Some points:
   0.405   0.403   0.441  -0.377   1.608   0.569  -0.333  -0.187  -0.005   0.312   0.602  -1.023  -0.202   1.024   0.018  -0.655   0.499  -0.203   0.799  -0.655  -0.358  -0.789   0.435   0.551
   1.434   0.403  -2.268   0.489   0.773  -0.575   1.080  -0.712  -0.817  -1.839   1.342  -0.569   0.451  -0.977   0.574   0.524  -0.612  -0.593  -0.352   0.315  -0.671   1.867   1.005   0.551
   1.096   0.403  -2.268   0.898   0.907   0.413  -0.035   0.317   0.069   0.383   1.101  -1.337   0.321   1.024   0.468  -0.898   0.226  -0.175   1.034  -0.665  -0.036  -0.400   0.008   0.551
  -1.117   0.403   0.441  -0.198  -1.080  -0.569  -0.318  -0.701  -0.882   1.314   1.550  -1.491  -2.387   1.024   1.200  -0.919   1.041   2.023   1.804  -0.598   0.479  -1.455   1.050   0.551
   0.026   0.403   0.441  -0.253  -0.072   1.096   0.068   0.650   0.551  -0.547   0.026  -1.351   0.674   1.024   0.138  -0.858   0.121  -0.263   0.664  -1.087  -0.208  -0.920  -0.577   0.551
  -0.687  -2.483   0.441   1.881  -0.124  -0.274  -1.683  -0.255   0.440   0.143  -0.425   2.001   1.202  -0.977  -1.375   0.598  -1.175  -0.929  -1.827   1.906   0.979   0.717  -0.458   0.551
  -1.713  -2.483   0.441   1.266  -1.917  -1.262   0.144   0.010  -1.661   0.988  -0.698   1.189   0.194  -0.977   1.722   0.933  -1.122   1.629  -0.736   2.269   1.574   0.206   0.416   0.551
  -1.302  -2.483   0.441  -0.353  -1.609  -1.818   2.173  -0.478  -1.776  -0.012   0.353  -0.331  -1.236  -0.977   0.681   0.766  -0.592   1.184   0.866  -0.277   1.043  -0.706   1.645   0.551
   1.256   0.403  -2.268   0.376   0.996  -0.763   0.707  -1.289  -0.635  -0.430   0.047   0.012   1.264  -0.977  -1.455   1.367  -1.157  -0.867  -0.472   0.239  -0.969   1.916  -0.076   0.551
   0.334   0.403  -2.268   0.093   1.328  -0.400  -0.528  -0.203   1.019   0.140   1.004  -1.242  -0.255   1.024   0.352  -0.982   0.567  -0.136   0.595  -0.420   0.099   0.194  -0.154   0.551
  -0.669   0.403   0.441  -0.259   0.745   1.171  -1.080  -1.216   0.557   0.746   0.648  -1.251  -0.119   1.024  -1.607  -1.134   0.653  -0.962   0.887  -0.548  -0.149  -1.024  -0.205   0.551
   0.649   0.403   0.441   0.016   0.171  -1.135   1.293  -1.187  -0.681  -1.718   0.271  -0.603   0.353  -0.977  -0.241   1.512  -1.171  -1.003  -0.724  -0.002   0.574   1.083   0.393   0.551
   1.150   0.403   0.441   1.065   0.368  -1.497   0.388   0.140  -0.803  -0.528  -0.020   0.437   0.680  -0.977  -0.336   0.851  -0.537  -0.896  -0.898   0.028  -0.057   1.144  -0.150   0.551
   0.153   0.403   0.441   0.108   0.974   0.280   0.126   0.513   0.969  -0.287   0.236  -0.265  -0.771   1.024  -0.709  -0.153   0.288  -0.418   0.875  -0.661   0.126  -0.627  -0.100  -1.817
   0.014   0.403   0.441  -0.057   0.200   0.278  -0.199   0.091   0.610   1.319   0.000  -1.010   0.547   1.024  -1.047  -0.995   0.976  -0.899  -0.102  -0.527  -0.946  -0.160  -0.285   0.551
  -1.262   0.403   0.441  -0.531  -0.549   1.389  -2.213   1.660   0.925  -1.639  -3.161   1.788   1.515  -0.977   0.556   1.471   1.119   0.005  -0.592   0.388  -0.517  -0.024  -2.120  -1.817
   0.929   0.403   0.441   0.264   0.971  -1.087   1.462  -0.693  -0.960  -1.129   0.830   0.410   1.220  -0.977   0.567   1.236  -1.112  -0.347  -1.171  -0.084  -0.604   0.455   0.174   0.551
   1.648   0.403   0.441   0.431   0.535   1.180  -0.003  -0.412   0.796   0.520   1.398  -1.055  -0.076   1.024  -0.365  -1.561  -0.297  -0.674   0.862  -0.427  -0.687  -0.678  -0.354   0.551
   1.155   0.403   0.441  -0.362   1.397   0.872   0.146  -0.046   1.315   0.636   0.510  -0.773   0.654   1.024   0.827  -1.156   1.362  -0.690   0.532  -0.660   0.253  -0.119   0.542  -1.817
  -1.190  -2.483   0.441   0.890  -1.755  -1.293  -0.529  -0.363  -0.754   0.730  -0.512   0.775  -1.091  -0.977  -0.245   0.125  -1.738   2.557  -0.669   2.033   2.753  -0.528   1.105   0.551
  -0.826   0.403   0.441  -3.167  -2.000  -0.095   1.248   0.838  -1.498  -0.409   0.237   0.573  -2.191  -0.977   2.850   0.624   1.443   1.295   1.156  -1.364  -0.224  -0.828   0.099  -1.817
  -1.132   0.403   0.441  -0.537  -0.777  -0.079   1.097  -1.788  -1.180   0.774   0.956  -1.219  -1.806   1.024   1.751  -1.618   0.584   1.526   2.176  -0.739   0.576  -1.945   1.592   0.551
   0.069   0.403   0.441   0.152   0.504   0.317  -0.161  -0.565   0.626   0.321   0.322  -0.269  -0.377   1.024  -0.153  -1.187  -0.048   0.212   0.922  -0.775  -1.347  -0.147  -0.368   0.551
   1.621   0.403   0.441   0.292   0.369  -1.294   0.918  -0.284  -0.420  -0.678   0.225   1.003   0.082  -0.977   0.026   0.548  -1.390  -0.080  -0.773   0.436  -0.418   1.523   0.978   0.551
   0.532   0.403   0.441  -0.151   0.757   1.310   0.424  -0.572   0.816   0.560   0.008   0.001   0.436   1.024  -0.536  -0.568  -0.010   0.037   0.970  -0.874  -1.333   0.239  -0.138   0.551
   1.480   0.403   0.441  -0.342   0.765  -1.207   0.427  -1.354  -0.485  -1.693  -0.308  -0.468   0.833  -0.977   0.660   0.491  -0.612  -0.773  -0.862  -0.424   0.408   0.847   0.906   0.551
   0.209   0.403   0.441  -0.860   0.102   1.048  -1.701   2.495   1.163  -1.488  -1.878   2.394   1.719  -0.977   0.002   1.026   0.818  -0.062  -1.038   0.113   0.252   0.094  -2.217  -1.817
   0.674   0.403   0.441   1.580   0.277   0.816  -1.829   0.027   1.537   0.838  -0.748  -0.006   0.748   1.024  -1.780  -0.700   0.204  -0.353  -0.960   1.102   0.483  -0.933  -1.278   0.551
  -0.465   0.403   0.441  -0.703  -1.036  -2.071   1.323  -0.602  -2.531  -0.127   0.605  -0.249  -2.029  -0.977   1.285   1.228  -1.966   1.596   0.093  -0.109   1.601   0.506   1.404   0.551
   0.078   0.403   0.441  -2.514   0.042   0.754  -0.644   1.199  -0.395  -0.772  -1.533   0.266  -0.744  -0.977   0.679   0.984   1.077  -0.872  -0.545  -1.269  -1.571   0.094  -1.521  -1.817
   1.018   0.403   0.441   0.522   0.488  -0.990   1.821   0.162  -0.699  -0.664   0.101  -0.007  -0.219   1.024  -1.065   0.933  -0.893  -0.812  -0.903  -0.262  -0.455   1.583   0.125   0.551
  -0.576   0.403  -2.268   0.509   1.075  -1.210   0.244  -1.667   0.186  -0.936   1.069   0.216   0.200  -0.977  -0.634   0.253  -1.739  -0.777  -0.360   0.013  -0.463   1.829   0.940   0.551
   0.164   0.403   0.441   1.335  -0.250   1.205  -1.293   0.429   1.539   1.416  -0.851   0.402   0.870   1.024  -1.403  -1.539   0.494  -0.319  -0.591   1.340   0.131  -0.428  -0.539   0.551
   1.060   0.403   0.441  -0.130   0.858   0.684  -0.558  -0.248   0.963   1.903   0.714  -0.577   0.267   1.024  -0.062  -0.694   0.727  -0.999   0.804  -0.807  -1.726  -0.706   0.192  -1.817
  -2.200   0.403   0.441   0.889  -1.650   0.789  -0.567  -0.079   0.159   1.630  -0.178  -0.209  -0.609   1.024  -0.560  -1.355   0.299   1.710   0.393   1.441   1.646  -2.625   0.458   0.551
  -1.526   0.403   0.441  -1.720  -0.627   1.235  -0.908   2.344   1.491  -0.656  -1.916   1.818   0.526  -0.977  -0.492   0.599   1.053  -0.727  -1.418   0.658   0.681   0.328  -1.870  -1.817
  -0.873  -2.483   0.441   0.998  -2.030  -1.136   0.029   0.008  -1.126   0.461  -1.167   0.500  -0.469  -0.977  -1.112   0.250  -0.935   1.731  -0.769   1.994   1.575  -0.198   0.969   0.551
  -1.019   0.403   0.441  -0.651  -1.011  -0.441   0.289  -0.525  -1.248   1.536   0.966  -0.642  -1.800   1.024   1.918  -1.038   1.120   1.607   1.821  -0.955   0.479  -1.475   0.920   0.551
  -0.254   0.403  -2.268  -0.115   0.723   0.971   0.572  -0.307   0.260  -0.208   0.136  -0.696   0.053   1.024  -0.094  -1.063  -0.170  -1.184   1.402  -0.596  -1.583   0.687   0.684   0.551
  -0.229  -2.483   0.441   1.245  -0.673   0.297   0.167   0.313   0.770   0.314  -1.142   0.645   0.977  -0.977  -0.598   1.475  -1.394   0.064  -1.301   2.271   1.155   0.732   0.081   0.551
  -0.973   0.403   0.441  -0.805  -0.394   1.105  -1.821   2.700   1.000  -0.344  -1.786   2.177   0.976  -0.977  -0.084   1.285   1.399  -0.165  -1.598   0.406   0.201   0.573  -2.305  -1.817
   0.991   0.403   0.441   0.523   1.158   0.458   0.434   0.591   0.522   0.989   0.844  -0.554   0.369   1.024  -0.830  -0.745   0.907  -0.437   0.484  -0.546  -1.449  -0.325   0.293   0.551
  -0.132   0.403  -2.268  -1.739  -0.537   0.959  -0.179   1.248   0.273  -1.869   0.220   0.593  -0.750  -0.977   0.509   0.740   1.691  -0.563  -0.475  -1.621  -1.296   0.427  -1.699  -1.817
Along one direction, these points spread out more than along any other. Take the direction at right angles to it along which they spread out most. Go by this last direction. Where along it does each point below lie, from 0 to 99? 50 is the average, and the first point above lies past it. One standard deviation of the points above along it is 16.
   1.256   0.403  -2.268   0.376   0.996  -0.763   0.707  -1.289  -0.635  -0.430   0.047   0.012   1.264  -0.977  -1.455   1.367  -1.157  -0.867  -0.472   0.239  -0.969   1.916  -0.076   0.551 45
   0.334   0.403  -2.268   0.093   1.328  -0.400  -0.528  -0.203   1.019   0.140   1.004  -1.242  -0.255   1.024   0.352  -0.982   0.567  -0.136   0.595  -0.420   0.099   0.194  -0.154   0.551 65
  -0.465   0.403   0.441  -0.703  -1.036  -2.071   1.323  -0.602  -2.531  -0.127   0.605  -0.249  -2.029  -0.977   1.285   1.228  -1.966   1.596   0.093  -0.109   1.601   0.506   1.404   0.551 26
  -1.713  -2.483   0.441   1.266  -1.917  -1.262   0.144   0.010  -1.661   0.988  -0.698   1.189   0.194  -0.977   1.722   0.933  -1.122   1.629  -0.736   2.269   1.574   0.206   0.416   0.551 13
   1.155   0.403   0.441  -0.362   1.397   0.872   0.146  -0.046   1.315   0.636   0.510  -0.773   0.654   1.024   0.827  -1.156   1.362  -0.690   0.532  -0.660   0.253  -0.119   0.542  -1.817 70
   1.060   0.403   0.441  -0.130   0.858   0.684  -0.558  -0.248   0.963   1.903   0.714  -0.577   0.267   1.024  -0.062  -0.694   0.727  -0.999   0.804  -0.807  -1.726  -0.706   0.192  -1.817 73
  -2.200   0.403   0.441   0.889  -1.650   0.789  -0.567  -0.079   0.159   1.630  -0.178  -0.209  -0.609   1.024  -0.560  -1.355   0.299   1.710   0.393   1.441   1.646  -2.625   0.458   0.551 47
  -0.973   0.403   0.441  -0.805  -0.394   1.105  -1.821   2.700   1.000  -0.344  -1.786   2.177   0.976  -0.977  -0.084   1.285   1.399  -0.165  -1.598   0.406   0.201   0.573  -2.305  -1.817 46
   0.164   0.403   0.441   1.335  -0.250   1.205  -1.293   0.429   1.539   1.416  -0.851   0.402   0.870   1.024  -1.403  -1.539   0.494  -0.319  -0.591   1.340   0.131  -0.428  -0.539   0.551 57
   1.434   0.403  -2.268   0.489   0.773  -0.575   1.080  -0.712  -0.817  -1.839   1.342  -0.569   0.451  -0.977   0.574   0.524  -0.612  -0.593  -0.352   0.315  -0.671   1.867   1.005   0.551 47
  -0.132   0.403  -2.268  -1.739  -0.537   0.959  -0.179   1.248   0.273  -1.869   0.220   0.593  -0.750  -0.977   0.509   0.740   1.691  -0.563  -0.475  -1.621  -1.296   0.427  -1.699  -1.817 61
  -1.132   0.403   0.441  -0.537  -0.777  -0.079   1.097  -1.788  -1.180   0.774   0.956  -1.219  -1.806   1.024   1.751  -1.618   0.584   1.526   2.176  -0.739   0.576  -1.945   1.592   0.551 57
